(in the rows, 128 means zero)
Turns in one plane each, and the order they were made in; the first pair answered
turn rus:
120  106  110  114  137  56  114  150  95  118  115  77 |-> 124  109  113  116  134  62  116  153  87  106  124  73
161  133  109  116  143  95  120  101  173  143  116  118 |-> 168  143  127  117  153  90  137  108  163  114  144  116
194  100  162  122  141  157  123  102  148  143  103  137 |-> 198  99  162  122  140  151  127  104  147  130  117  138
turn fup:
155  128  150  148  148  112  135  147  124  82  159  124 |-> 141  102  134  163  149  91  123  148  109  99  125  118
115  127  167  146  132  173  128  159  123  91  138  152 |-> 120  118  164  154  144  148  129  160  120  78  137  145
101  151  140  151  125  182  126  151  98  162  135  118 |-> 118  160  152  141  140  184  133  155  104  136  164  122
turn tama:
101  157  152  127  116  87  150  103  108  124  164  136 |-> 127  154  155  123  138  93  149  108  125  98  175  134
88  137  142  134  86  171  130  151  84  154  133  130 |-> 91  158  121  115  81  102  139  115  113  170  137  124
137  202  120  74  109  179  139  100  189  160  165  125 |-> 150  188  128  86  114  214  131  112  180  144  165  128
85  135  125  146  85  60  136  123  84  176  127  116 |-> 139  150  116  121  134  27  141  105  139  138  150  114
turn Mibe:
148  175  132  126  155  132  150  121  135  89  147  117 |-> 129  140  118  154  151  84  140  130  101  89  116  105
93  105  119  166  133  138  132  180  75  99  103  119 |-> 87  167  134  125  102  183  153  163  99  117  145  135
93  119  121  140  78  140  104  122  99  179  89  140 |-> 144  146  130  102  120  209  107  118  154  151  125  151
151  137  124  130  150  117  135  119  149  107  146  123 |-> 122  128  117  144  130  87  135  120  121  124  125  117
turn gor:
123  125  146  120  110  94  150  106  127  107  141  100 |-> 121  99  133  134  116  93  135  119  116  111  114  92
128  116  138  137  134  90  127  129  118  112  135  118 |-> 111  119  124  132  115  99  120  124  121  142  112  120
93  136  132  133  98  154  130  148  104  151  114  133 |-> 110  159  153  126  116  142  143  148  107  110  150  135

(two turns a pair)
120  207  145  94  115  123  184  87  164  132  190  126 |-> 145  76  108  172  185  55  123  129  119  95  93  91 -> fup then gor
120  165  116  96  112  100  152  122  143  173  149  128 |-> 140  110  115  136  152  60  135  139  114  122  124  108 -> gor then fup
145  166  135  77  133  104  143  111  145  110  174  140 |-> 124  104  88  109  132  84  105  118  131  160  89  129 -> Mibe then gor
142  183  139  130  130  138  124  181  129  69  126  164 |-> 130  142  117  153  130  94  102  183  111  82  86  153 -> fup then fup
100  135  124  131  93  96  122  119  116  165  109  128 |-> 133  167  127  107  116  107  136  102  160  146  140  134 -> fup then tama
150  128  158  130  126  86  133  124  112  67  161  109 |-> 110  161  139  94  67  153  127  110  136  159  144  135 -> gor then Mibe
120  113  133  141  114  140  135  149  107  134  123  136 |-> 122  133  138  130  111  109  150  132  113  125  144  131 -> tama then gor
173  133  147  134  147  124  129  129  139  112  143  130 |-> 126  119  154  149  105  145  125  141  102  150  121  133 -> tama then tama
121  98  116  154  151  123  118  149  102  99  145  138 |-> 101  147  124  126  111  151  134  134  114  125  172  151 -> tama then Mibe
70  151  150  136  69  141  149  133  84  152  144  127 |-> 129  137  174  140  135  150  152  154  102  69  180  119 -> gor then Mibe
107  141  144  142  107  118  149  146  82  157  139  148 |-> 157  113  130  144  165  161  120  166  115  138  118  150 -> Mibe then gor
79  157  143  125  75  95  152  113  102  156  149  133 |-> 131  157  165  126  131  107  162  132  109  82  191  131 -> gor then Mibe
94  144  162  109  99  132  116  146  118  125  159  164 |-> 117  104  158  131  143  97  104  154  111  86  145  152 -> tama then gor
114  75  142  135  141  172  78  171  96  110  110  170 |-> 88  126  164  111  98  188  107  157  94  124  157  183 -> Mibe then fup
128  160  121  112  114  104  137  103  147  148  137  130 |-> 153  139  136  120  146  172  127  140  140  114  142  134 -> tama then tama
132  119  91  136  127  151  113  145  153  171  99  144 |-> 166  123  126  143  166  137  127  152  147  92  143  139 -> gor then gor
115  107  107  135  124  99  119  117  126  139  101  118 |-> 134  132  134  126  137  87  137  119  124  95  145  113 -> gor then gor
93  169  121  86  76  66  154  84  131  151  181  124 |-> 136  86  147  146  163  98  129  145  88  47  179  108 -> gor then tama
145  151  117  97  135  107  138  88  155  169  130  139 |-> 135  127  128  131  139  54  140  101  108  131  125  125 -> gor then Mibe
101  148  167  114  63  222  113  133  116  158  123  151 |-> 160  85  178  154  145  194  95  161  94  62  113  132 -> fup then gor
106  109  132  140  108  211  112  147  111  161  106  142 |-> 152  74  141  162  165  166  111  161  104  88  110  128 -> gor then Mibe
111  145  68  96  104  100  132  111  147  201  121  140 |-> 181  128  89  98  179  168  124  142  171  124  152  143 -> tama then tama
127  96  136  150  141  125  135  160  99  105  117  136 |-> 114  152  145  110  109  156  151  141  124  133  152  151 -> tama then Mibe
89  142  146  128  82  144  147  130  96  145  144  131 |-> 117  157  115  104  101  97  144  102  145  160  129  128 -> rus then tama
160  123  151  132  152  128  125  124  138  81  177  105 |-> 110  90  136  153  108  182  106  142  100  143  121  116 -> tama then gor
102  87  103  155  111  96  116  135  101  137  115  115 |-> 156  91  103  136  165  143  111  137  144  103  128  127 -> Mibe then Mibe
104  101  133  113  88  168  111  140  147  140  120  156 |-> 101  88  118  116  92  145  106  135  144  151  107  149 -> Mibe then tama
114  110  140  146  134  100  123  139  107  111  119  111 |-> 121  116  148  142  144  124  124  144  107  94  130  114 -> Mibe then gor
115  165  115  129  131  45  144  138  112  74  132  129 |-> 105  212  115  84  103  120  150  124  147  127  146  153 -> gor then Mibe
125  156  86  90  134  16  152  103  132  132  126  124 |-> 173  110  85  99  197  47  127  128  142  90  113  118 -> Mibe then gor
167  113  130  137  160  146  123  163  104  80  155  91 |-> 126  87  110  161  126  121  108  166  71  127  111  87 -> fup then tama
113  135  123  119  115  196  103  135  154  192  100  109 |-> 163  153  166  122  164  137  138  140  145  76  177  93 -> gor then fup
152  112  179  140  168  131  123  145  127  65  149  145 |-> 90  130  145  116  91  167  111  126  134  180  103  161 -> gor then Mibe
107  107  139  134  117  92  135  125  93  134  123  125 |-> 147  98  143  133  155  129  128  139  113  95  133  125 -> Mibe then gor
151  116  123  122  156  109  128  130  133  93  126  120 |-> 99  148  127  107  103  113  137  112  125  143  128  125 -> fup then Mibe
129  155  138  122  134  74  129  109  127  115  149  114 |-> 134  135  126  125  146  63  119  112  130  124  138  111 -> Mibe then fup
89  101  125  142  109  64  117  110  123  178  83  107 |-> 174  97  140  129  197  101  113  123  171  99  120  114 -> tama then tama
130  158  146  116  123  193  137  138  146  127  149  143 |-> 103  102  136  168  115  124  122  150  80  124  106  120 -> gor then Mibe
113  174  164  87  102  115  146  134  110  141  162  97 |-> 164  120  151  110  169  100  120  150  121  91  132  81 -> tama then Mibe
161  141  121  107  151  221  116  140  186  157  108  144 |-> 182  116  127  120  181  211  114  155  170  122  108  132 -> gor then gor
147  127  115  103  156  51  144  136  136  87  130  95 |-> 101  127  81  91  113  106  119  131  145  182  79  111 -> gor then fup
110  146  146  136  90  137  142  121  127  136  116  132 |-> 120  109  134  154  115  119  128  129  124  121  88  127 -> Mibe then Mibe
142  123  115  143  123  164  131  139  123  125  126  149 |-> 128  150  127  134  110  147  146  127  119  122  152  146 -> tama then gor
139  129  119  121  97  91  102  101  156  161  106  142 |-> 174  111  137  123  144  151  90  125  163  107  118  146 -> tama then tama
101  143  141  131  96  181  126  147  112  122  147  148 |-> 102  170  140  118  82  136  143  122  122  122  162  145 -> tama then fup
118  106  95  115  115  156  93  131  113  168  84  136 |-> 169  96  111  124  176  128  101  137  123  90  114  129 -> gor then Mibe
95  120  135  141  102  53  118  134  75  142  112  114 |-> 133  179  148  93  117  71  140  106  140  125  172  129 -> tama then Mibe
71  83  107  183  73  133  92  137  107  149  55  108 |-> 125  127  176  169  120  107  133  143  105  19  164  102 -> gor then gor
141  117  105  132  141  71  132  96  159  138  111  120 |-> 100  118  123  144  105  72  140  105  120  149  115  119 -> tama then Mibe
103  181  137  125  67  117  151  104  121  186  134  117 |-> 168  128  160  161  157  95  140  145  98  69  155  95 -> fup then gor
123  132  181  136  107  130  124  129  111  124  155  131 |-> 158  120  170  129  144  135  114  130  140  106  157  132 -> tama then Mibe
124  122  177  159  140  159  131  166  89  74  146  137 |-> 101  116  164  169  115  133  127  164  69  95  127  136 -> Mibe then fup
130  127  127  120  140  87  115  104  101  149  110  123 |-> 121  150  132  101  123  121  124  100  112  166  119  134 -> fup then fup
155  131  133  142  161  119  139  124  154  112  103  130 |-> 118  150  144  141  119  89  155  115  126  126  114  129 -> Mibe then gor
128  158  138  89  110  189  163  109  144  103  176  149 |-> 101  73  123  155  117  177  126  151  79  107  106  134 -> gor then tama
121  165  151  115  122  170  148  121  153  113  172  142 |-> 93  117  101  140  115  147  114  116  143  176  86  134 -> Mibe then gor
129  117  98  126  113  196  99  161  133  151  94  138 |-> 119  168  107  100  98  185  121  137  153  161  131  143 -> tama then fup
83  90  87  140  94  91  135  76  112  162  95  116 |-> 128  143  114  92  124  200  147  80  171  130  152  143 -> Mibe then tama
104  124  153  135  118  102  141  105  80  115  146  124 |-> 112  98  134  139  132  87  127  105  87  129  118  120 -> tama then gor
92  150  147  160  88  135  138  179  63  104  136  128 |-> 86  159  129  144  76  176  134  175  84  145  126  136 -> rus then fup
91  143  129  128  86  76  135  104  109  159  110  118 |-> 100  177  145  107  81  117  149  103  123  151  148  126 -> fup then fup
158  168  91  79  158  69  140  79  200  137  132  121 |-> 194  122  112  107  209  148  122  124  188  86  134  128 -> fup then tama
170  70  104  141  180  78  104  131  161  128  114  107 |-> 144  54  105  153  164  73  101  139  140  137  99  108 -> rus then fup
141  120  104  103  135  69  119  104  125  143  80  124 |-> 156  132  98  88  137  106  117  105  149  157  80  133 -> tama then gor
100  137  150  128  100  175  136  135  112  135  147  145 |-> 117  108  126  134  123  186  111  140  130  152  111  147 -> Mibe then gor
111  116  128  136  150  103  139  84  147  97  158  133 |-> 97  134  130  123  125  111  143  75  145  122  160  134 -> fup then Mibe
184  140  63  110  153  86  107  89  205  158  91  115 |-> 208  106  79  126  186  151  92  126  190  122  90  118 -> tama then fup
115  127  101  112  124  166  104  119  141  140  111  127 |-> 106  124  99  115  111  154  105  113  134  149  106  129 -> Mibe then Mibe
182  79  144  125  165  162  166  172  173  85  138  139 |-> 99  70  153  147  90  180  167  188  108  145  113  140 -> tama then Mibe
152  97  160  153  159  122  108  127  103  84  131  111 |-> 123  118  117  126  118  93  101  88  137  174  87  107 -> gor then tama
119  85  92  144  69  135  92  145  84  149  116  112 |-> 177  120  124  119  115  180  112  148  119  84  185  121 -> Mibe then gor
100  128  110  118  98  129  127  119  124  189  112  134 |-> 133  166  144  101  116  144  154  114  146  133  174  138 -> fup then fup
142  84  85  146  149  93  94  130  128  165  53  120 |-> 173  79  90  146  177  106  93  131  141  135  66  119 -> tama then tama
121  131  148  138  133  163  149  138  112  107  169  140 |-> 97  101  118  150  117  159  130  139  105  159  116  135 -> Mibe then gor
174  135  126  97  127  201  123  132  159  146  151  117 |-> 166  134  152  111  129  198  134  147  133  112  172  119 -> tama then gor
99  153  143  148  96  125  123  135  115  139  114  138 |-> 140  167  137  126  135  101  133  119  152  111  133  133 -> tama then tama
171  113  114  134  135  88  96  114  140  87  154  121 |-> 130  130  98  120  88  92  91  96  147  157  126  128 -> fup then gor
142  103  132  148  159  63  132  130  117  88  122  113 |-> 105  156  144  130  103  66  158  111  113  121  157  122 -> Mibe then fup
98  139  179  138  110  177  121  122  68  133  163  120 |-> 119  127  183  148  133  189  114  129  71  112  161  120 -> gor then Mibe
150  105  107  125  167  93  138  125  159  120  113  121 |-> 124  79  122  147  155  153  128  158  121  128  102  127 -> tama then tama
129  93  109  142  131  172  85  148  128  152  86  130 |-> 149  135  134  117  136  203  109  146  151  120  135  140 -> fup then fup
126  179  144  116  108  175  134  151  138  141  189  143 |-> 118  122  93  137  110  154  95  147  141  195  103  137 -> Mibe then gor
136  177  124  99  109  141  145  99  170  159  135  129 |-> 156  104  95  133  155  131  108  120  164  145  80  115 -> Mibe then fup
135  154  137  124  156  120  153  115  157  99  164  139 |-> 108  98  136  166  146  117  133  144  98  101  125  127 -> tama then Mibe
168  86  151  171  163  154  111  162  144  95  131  128 |-> 98  123  161  157  83  189  126  154  117  159  141  144 -> tama then Mibe
81  133  139  138  93  137  126  134  84  130  138  125 |-> 94  144  155  126  105  143  132  136  93  107  159  129 -> fup then fup
120  171  127  105  103  120  142  100  158  159  156  132 |-> 137  105  155  157  149  147  124  154  107  85  150  125 -> gor then tama
196  103  118  133  176  194  121  145  135  140  148  129 |-> 140  162  130  113  99  196  145  123  115  187  175  139 -> Mibe then Mibe
62  109  109  155  90  130  107  141  102  198  74  130 |-> 176  123  144  136  205  138  125  154  158  59  149  125 -> gor then Mibe
118  139  151  107  131  183  124  121  138  128  148  124 |-> 111  94  148  148  142  110  122  131  103  104  127  104 -> fup then Mibe
142  48  117  183  130  128  108  133  132  149  66  142 |-> 148  147  186  144  106  140  172  118  133  81  196  158 -> Mibe then gor
116  88  131  147  132  84  119  120  94  120  102  120 |-> 154  145  134  88  148  161  131  102  169  128  142  145 -> gor then Mibe
133  67  99  154  148  160  95  148  133  135  75  110 |-> 164  94  96  134  166  168  103  133  175  133  90  112 -> gor then Mibe
161  111  114  133  181  107  100  146  162  88  113  130 |-> 73  155  125  127  79  100  128  127  118  165  120  135 -> Mibe then fup
85  128  148  125  89  111  147  117  94  132  131  136 |-> 123  79  136  145  143  101  127  136  99  100  103  133 -> Mibe then Mibe
147  118  136  149  159  140  115  105  172  103  136  116 |-> 117  124  117  146  129  139  110  93  174  157  107  119 -> fup then gor
82  147  186  163  58  125  170  147  58  139  170  114 |-> 161  57  134  173  161  203  96  174  121  135  78  111 -> Mibe then gor
161  112  133  99  193  206  103  140  158  137  112  161 |-> 165  133  144  84  186  208  114  134  164  130  137  163 -> gor then gor
165  136  120  125  161  161  114  124  153  131  118  128 |-> 115  119  116  152  128  156  111  137  111  153  94  128 -> tama then Mibe
157  151  142  130  161  154  134  151  138  91  167  131 |-> 127  136  154  152  145  170  130  166  97  102  152  128 -> tama then fup
164  152  136  115  147  103  143  105  171  112  144  124 |-> 106  142  123  128  89  84  137  100  131  164  111  122 -> gor then Mibe
150  128  104  121  161  77  133  108  162  122  126  120 |-> 146  157  112  102  141  93  140  99  167  129  148  128 -> Mibe then Mibe
82  185  121  99  88  95  152  111  148  176  158  135 |-> 110  184  133  106  119  58  162  113  147  124  188  130 -> fup then fup
124  152  130  137  114  125  126  102  123  204  108  131 |-> 173  156  165  145  173  127  142  119  117  104  162  123 -> fup then gor
123  133  122  124  111  82  143  111  120  132  129  121 |-> 153  137  136  113  140  154  142  129  141  105  152  133 -> Mibe then tama
165  131  140  137  174  77  143  124  144  62  136  119 |-> 110  119  125  157  116  43  140  119  101  109  95  113 -> Mibe then gor
116  90  125  162  122  122  116  159  77  134  101  121 |-> 129  173  130  93  104  150  149  121  144  148  166  142 -> tama then Mibe
151  113  118  139  164  33  143  111  143  103  134  104 |-> 174  150  129  109  172  84  157  103  182  99  170  114 -> Mibe then Mibe
119  176  114  126  127  52  121  90  139  122  150  143 |-> 159  154  119  129  173  79  114  104  153  83  155  143 -> fup then tama
155  92  111  170  151  71  119  156  154  122  145  121 |-> 172  133  129  133  148  123  136  147  184  117  183  137 -> Mibe then Mibe
105  134  142  123  95  128  132  134  121  135  137  126 |-> 139  108  128  126  133  154  115  141  144  126  116  129 -> Mibe then gor
108  138  125  156  115  99  165  122  107  85  142  114 |-> 126  97  103  168  147  128  134  135  118  96  97  109 -> Mibe then gor
126  105  135  123  156  122  90  116  135  131  111  104 |-> 101  122  137  114  124  137  100  106  132  166  115  112 -> fup then Mibe
90  115  108  145  87  81  130  117  96  190  89  110 |-> 144  106  146  161  143  55  145  136  84  82  138  99 -> gor then gor
119  98  120  139  113  153  126  151  93  130  115  140 |-> 138  100  117  129  126  171  123  151  108  120  126  142 -> Mibe then Mibe
193  85  102  124  170  99  111  137  156  97  98  117 |-> 157  146  111  97  119  42  146  99  156  120  134  122 -> Mibe then tama
158  125  56  114  167  138  112  109  222  174  77  126 |-> 176  150  78  101  176  157  130  106  237  141  119  127 -> fup then fup
129  188  172  98  107  115  157  103  133  104  198  133 |-> 123  60  122  171  145  110  92  147  93  123  76  113 -> gor then fup
149  163  129  83  148  133  117  109  204  137  166  129 |-> 145  100  127  138  171  50  102  134  148  94  131  103 -> Mibe then rus
